128 stands for zero in the data rows.
Here are some points, each followed by its number:
[106 136 238  84 113 105 128 117 255 133 114  93  72 109 113 199 114  74  94] 0
[107 174  98  82 113 105 115 117 150 255 209  89  71 108 114 245 204  74  94] 1
[220 107 173  85 158 226 114 117  97  78 114 255 244 109 114 105 115  74  94] 2
[198 106 169  83 200 225 114 118 158  78 114 178  73 108 114 106 114  75  95] 3
[107 176  97 134 113 104 115 117  99 233 197  91  72 108 113 224 204  76  94] 4
[101 130 110  76 121 102 114 107 100  79 134  94  75 113 130 130 159  85  86] 5
[107 123  96  84 113 105 114 117 122  81 114  91  73 108 134 121 139 100  94] 6
[107 108  97  83 113 104 169 118  99  79 113  90 136 165 121 106 114 194 226] 7
[106 215  97 255 167 104 114 118 255  79 174  91  71 109 114 209 114  74  93] 8
[121 129  98  83 114 106 114 117 101 115 134  90  73 107 113 133 147  75  93] 9
[106 106  97  85 113 105 191 117  99  81 114  91 207 195 139 105 113 255 255] 10
[107 107  98  84 113 106 207 117  98  79 114  90 251 208 143 106 114 255 255] 11
[142 132 103  77 116 107 114 115 101  81 132  87  72 108 149 101 176 136  91] 12
[216 108 203  83 156 219 115 118  98  79 113 251 255 109 114 105 115  74  95] 13
[107 127  98  82 114 104 115 117 109 255 153  91  72 108 113 140 149  76  94] 14
[125 162  99  84 114 103 114 118  99 131 153  91  73 109 114 171 186  74  92] 15
[106 146 255  84 113 105 114 117 255 125 114  90  72 108 114 215 128  73  94] 16
[106 210  97 255 113 106 114 155 205  78 171  91  73 110 114 152 114  75  94] 17
[214 107  99  83 202 231 114 152  98  80 113 199 119 108 114 106 113  75  94] 18
[109 108  98 255 113 107 115 200  99  79 114 233  72 148 171 107 114 255  93] 19
[106 108  97 166 113 105 115 117  98 105 114  91  73 123 131 106 128  74 118] 20
[106 139 255  85 114 105 132 117 255  80 114  91  73 108 113 199 127  75  94] 21
[105 126 100  83 113 105 114 117 100 252 146  89  73 108 114 135 146  75 104] 22
[105 126  98  82 114 105 115 117 115 255 153  90  73 108 114 143 147  73  95] 23
[216 107  99  82 179 225 114 156 101  81 114 229 209 108 113 106 114  74  93] 24
[107 107  98  85 114 105 211 116 100  80 113  90 255 211 145 105 114 255 255] 25
[107 195  97 255 138 105 115 117 174  79 140 189  71 109 114 106 114  73  94] 26
[106 107  99  85 113 105 115 201  99  79 114 205 199 159 155 105 114 181  94] 27
[124 174  98 220 113 127 114 117 169  79 114 171  74 109 114 106 114  75  94] 28
[107 106 151 255 131 104 115 190  98  79 114  91 245 125 114 106 115  76  94] 29
[106 125  99  85 114 105 115 117  99 251 149  92  74 108 114 132 147  74 104] 30
[107 109  98 217 113 156 115 208  99  79 113 183  73 145 141 106 114  77  93] 31
[107 107  98  84 113 138 196 117 100  78 114  89  71 177 197 106 114 255 245] 32
[106 180 236 189 147 105 115 113 255  69 112 148  69 117 116 105 112  76  84] 33
[106 119  98  83 113 105 114 117  99 253 141  90  72 108 113 127 138  74 113] 34
[140 172  98 255 113 105 114 140 100  80 114 210  72 107 139 106 113  76  94] 35
[106 138 100  82 114 106 113 117  99  80 121  91  73 109 137 124 153 102  94] 36
[187 107 214  83 173 225 115 116  99  79 114 197 198 109 113 106 114  76  95] 37
[106 134  97  83 113 106 115 117 123 255 159  90  72 108 114 156 153  76  94] 38
[107 218  99 255 113 105 114 151  99  79 162 225  72 109 142 106 113  75  93] 39
[106 108  98  84 113 106 114 194  99  80 114 235 255 180 174 106 114 255  93] 40
[209 108 199  84 161 221 115 118  99  78 113 236 251 108 113 105 114  75  94] 41
[215 107  96  81 201 235 114 144  98  79 134 199  73 109 113 107 114  73  94] 42
[105 108  97  84 113 105 161 117 100  79 113  89 123 160 117 105 113 179 211] 43
[216 107  99  82 180 229 115 150  99  80 113 229 199 109 113 107 114  75  95] 44
[106 108  99  84 113 105 208 132 100  79 113  91  75 178 158 106 114 255 224] 45
[147 108 181  84 113 105 164 117  99 233 112  90 176 108 113 106 114  76 159] 46
[106 107  99  82 114 124 205 117  98  79 114  89  72 176 162 105 113 255 212] 47
[107 129  98  84 113 105 113 117 100 255 154  92  73 108 114 140 150  74  98] 48
[204 107  99  84 200 226 115 143 141  81 114 183  73 108 113 105 114  75  93] 49
[107 168 195 160 135 105 114 118 255  80 114  90  75 108 114 137 114  74  93] 50
[106 108 235  84 114 106 115 191  98  80 114  91 255 179 141 105 113 191  93] 51
[106 107  98  82 113 105 181 118  99  79 113  91 176 182 130 107 114 255 255] 52
[107 107 255  84 113 105 189 165 100  79 114  89 255 197 155 105 114  74  93] 53
[106 108  98 255 113 156 114 208 100  79 114 181  71 125 129 106 113  75  94] 54
[107 122  98  83 113 104 114 116  98 235 141  93  73 109 113 128 143  74 109] 55
[207 107 244  83 158 216 113 117  99  79 114 242 255 108 113 107 114  76  93] 56
[106 147 255  83 112 106 114 118 255 106 114  91  72 109 113 207 129  76  93] 57
[106 137  98  82 113 106 115 118 109 255 166  90  72 109 113 154 158  74  93] 58
[107 125  99  83 113 105 115 116 100 255 148  89  72 108 113 133 144  75 104] 59
[107 106 217 239 113 105 114 172 143  78 113 146 160 109 113 107 114  74  95] 60
[103 109 100  94 110 105 112 121  98  81 116 101  73 159 166 105 115 137 168] 61
[216 108 184  84 159 226 113 119  99  79 113 240 255 109 113 106 114  75  93] 62
[166 176  98 255 113 104 115 152  99  79 115 255  73 108 164 106 114  74  94] 63
Which five points above are nearest to each new point? Their numbers follow each, nearest first.
[105 108 100  82 113 105 115 208 100  79 113 255 220 170 202 107 115 255  94] -> 40 27 19 51 10
[217 108  98  84 196 238 115 149 100  80 113 215 136 109 113 106 113  75  93] -> 18 44 42 24 49
[106 107  99 220 113 106 114 208 100  79 114 255  70 160 180 106 113 255  93] -> 19 31 27 54 63
[106 163  99  85 113 105 115 116 255 255 176  92  73 108 114 255 165  75  93] -> 1 38 4 58 23
[174 113 215  86 173 226 108 119  97  82 110 160 216 109 112 108 112  90 102] -> 37 41 56 62 13
[107 205  98 255 150 105 114 159 193  78 174  89  73 108 114 106 114  75  95] -> 17 26 8 28 39
[153 107 177  83 113 105 176 117  99 216 114  91 206 109 113 107 114  77 164] -> 46 55 34 30 22
[106 170  99  84 113 103 115 118 165 255 201  90  73 108 112 252 193  74  93] -> 1 4 38 58 23
[106 108  98  83 113 106 114 197 100  80 112 255 255 177 191 106 114 255  92] -> 40 27 51 19 10
[107 106  99 113 113 105 114 118  98  79 114  90  71 152 165 106 114 150 172] -> 61 43 6 20 36
[107 108  98 135 114 104 114 117  99  82 115  89  72 145 182 104 125 186 164] -> 61 43 7 12 20
[106 128  98 198 113 105 114 117  99 121 134  90  72 108 114 142 147  75  93] -> 20 9 36 6 15
[203 108  98  84 202 225 114 147 140  82 114 177  71 109 114 106 113  75  94] -> 49 42 18 3 44
[107 107  98 154 113 104 114 116 100  79 114  91  73 143 183 107 129 219 158] -> 61 43 47 45 7
[111 179  91  86 111 103 118 117 135 111 153 101  69 109 116 181 204  65  99] -> 15 9 5 36 6
[107 233  98 255 162 105 114 117 255  80 171  90  73 109 113 206 114  77  93] -> 8 17 26 50 28
[106 107  99 160 113 105 114 117  99  93 113  91  73 127 137 105 129  74 122] -> 20 6 36 9 5
[106 108  99 186 113 104 114 117  98  78 127  92  73 126 148 106 135  77 117] -> 20 6 36 5 9
[106 123  98 167 113 105 115 117  99  99 113  89  72 120 113 136 136  75  93] -> 20 9 6 36 5
[106 172  99  84 113 106 115 117 155 255 209  90  71 108 113 248 202  75  94] -> 1 4 38 58 23
[105 107  98 118 113 105 114 117  99  79 114  90  73 153 169 105 117 171 165] -> 61 43 7 6 12
[111 245  95 255 166  98 113 113 255  78 191  97  59 109 119 214 118  71 100] -> 8 17 26 50 28
[107 155  99  84 113 104 114 118 182 152 149  91  72 109 114 205 165  75  95] -> 15 9 38 1 58
[107 107 227  84 113 105 115 190  99  80 113  90 255 174 138 106 114 179  92] -> 51 53 27 40 29
[106 108  97 255 113 106 115 199  99  80 114 251  72 151 180 105 114 255  93] -> 19 31 54 63 35
[107 138  98  82 113 103 114 118 126 120 129  91  71 107 114 148 141  75  95] -> 9 6 5 36 15
[106 107  98 180 113 105 114 117 100  82 127  91  73 126 146 106 134  76 117] -> 20 6 36 9 5
[106 245  99 255 170 105 113 117 255  81 173  91  73 108 113 223 114  75  93] -> 8 17 26 50 28
[191 107 177  84 175 231 115 117 100  79 114 201 169 109 113 106 113  74  93] -> 37 41 44 2 62
[202 107 170  83 191 227 114 117  98  80 115 200 170 108 114 106 114  75  94] -> 37 44 18 24 41
